Q:
[[ 66 218 152 149 210 182 165]
 [ 19 244 167 135 244 199 176]
 [201  89 176 134 149 225 192]]
A: 66, 192

Q: [ 44 199  15  60]
A: 44, 60

Q: [ 15 -18   0 -30 -39   2  28]
A: 15, 28

Q: [4829 3149 9761 6445 5188 6207 5208]
A: 4829, 5208

Q: [5649 9455 5132 2771]
A: 5649, 2771

Q:
[[77 52 41 77 31 52 80]
 [11 31 30 71 39 52 41]]
A: 77, 41

Q: [1 1 8 8 1 3]
A: 1, 3

Q:
[[111  49  99 180]
 [197 125 221 131]]
A: 111, 131

Q: [9841 1910 1792 8848 1081 3915]
A: 9841, 3915
---
[[ -3  38  -2  60]
 [ 38  54  22 -12]
 [ 40  40  23 -36]] | 22

[[-20 -12 -48 -65 -33 -72]
 [-33  38   1   8 -65  34]
 [ 65   5 -24  11 -70  60]] | -65

[[-77  17  24  16]
 [-67  29   7  32]
 [  0 -18  78 -35]] | 7

[[-74 -17 -15  -7 -49]
 [ 23  29  23  42  49]
 [-43 -28 -30 -43 -53]] | 42

[[-75  10  40  20]
 [ 11  15  -3 -11]
 [ 33 -13  24  38]] | -3

[[ 36  46 -26  14   3  20  12]
 [ 40 -14 -48  30   4  -7  10]
 [ 16 -12  47   6   7 -47 -58]] | -7
---
[0.807, -0.709, 1.834, -1.231, -0.615, 0.304]: -0.615
[9.1, 11.8, -7.1, -7.9, -10.5]: -7.9
[-8.70, -16.85, -9.25, -8.90, 16.42]: -8.90
[0.896, -0.990, 0.106, 1.010, 0.218, 0.273]: 0.218
[0.036, 0.001, 0.128, -0.140]: 0.128
[3.673, -191.442, -73.867, -17.608, 68.088, 160.144, 173.685]: 160.144
[0.2, -0.2, 1.1, 1.0, -1.7]: 1.0
---
[ 27 -12  63  23  21] ⇒ 27, 21

[18 35 64  2 17] ⇒ 18, 17

[-42 -61  41  -3  25  20] ⇒ -42, 20

[[ 11   2 -67  28]
 [-25 -28 -43  34]] ⇒ 11, 34

[ 32 -61   6 -41] ⇒ 32, -41

[  0  33 -53 -61  54] ⇒ 0, 54

[[ 27  57 -26  58  27 -57]
 [-40  10  43  13 -41 -11]] ⇒ 27, -11

[-27 -53 -50 -77 -45] ⇒ -27, -45

[[ 52  -7  57 -53]
 [ 50  -3  61 -50]
 [-60  70  13  60]] ⇒ 52, 60

[[ 73  71  70  71]
 [-41  45  45 -42]] ⇒ 73, -42
---
[[ 42  42  42 -52 -52]
 [ 64  64  64  46  46]
 [-41 -41 -41  51  51]] ==> 64

[[ 29  24  58 -23]
 [ 51  53 -28 -53]] ==> 29

[[-57 -19 -37  20   1 -28]
 [-41  -2 -32  41 -16  45]] ==> -57

[[ 19  18  12  11 -31  43]
 [-15   3  45  27 -33  -7]
 [ 65   8  17   2  12  27]] ==> -15

[[ 29 -24  29 -24 -29]
 [  7 -42   7 -42 -33]
 [ 69   4  68   5 -25]] ==> 7

[[ 63 -26 -63 -26  63]
 [  0  76   1  77  -1]
 [-64  42  64  42 -64]] ==> 0
---
[-71  -6 -10  69  42] yields -6

[ 11  63  25   6  50 -21] yields 11

[ -3 -17 -30  70] yields -3

[[ 49 -11  14 -63]
 [-21  48 -35  16]
 [  6 -12  35  34]] yields -21

[ 18  44  66 -30 -21 -60  28] yields -21

[[ 67 -58  68  12  58  -1]
 [-25  51  -5  58 -51 -70]] yields -51

[ 25  53  15 -57] yields 25

[-63 -78  63 -56  21  -7] yields -56
---
[-76, 31, -28, 58, -5, 69] => 69, 58

[-67, 0, 38, 56, -77, -10] => 56, 38

[[2, 8, 16, -6, -4, 26],
 [-8, 70, -15, -15, 3, -1],
 [5, 42, 19, -22, -6, 13]] => 70, 42

[[-66, 30, 11, 2],
 [5, 5, 0, 3]] => 30, 11

[[-22, 48, -3, 57],
 [-42, 60, -27, 35],
 [65, -56, 67, 12]] => 67, 65

[[-35, -27, -26, -60, -37],
 [48, 38, 22, -49, 43]] => 48, 43
---
Input: [75 74  3 22  4]
Output: 75
Input: [ -1  77   8 -68  71]
Output: -1
Input: [-20 -43  69  61 -71]
Output: -20
Input: [ -6 -64  62 -53  63]
Output: -6
Input: [ 67 -12  53   8 -59]
Output: 67
Input: [ -6 -11   0 -13 -65]
Output: -6
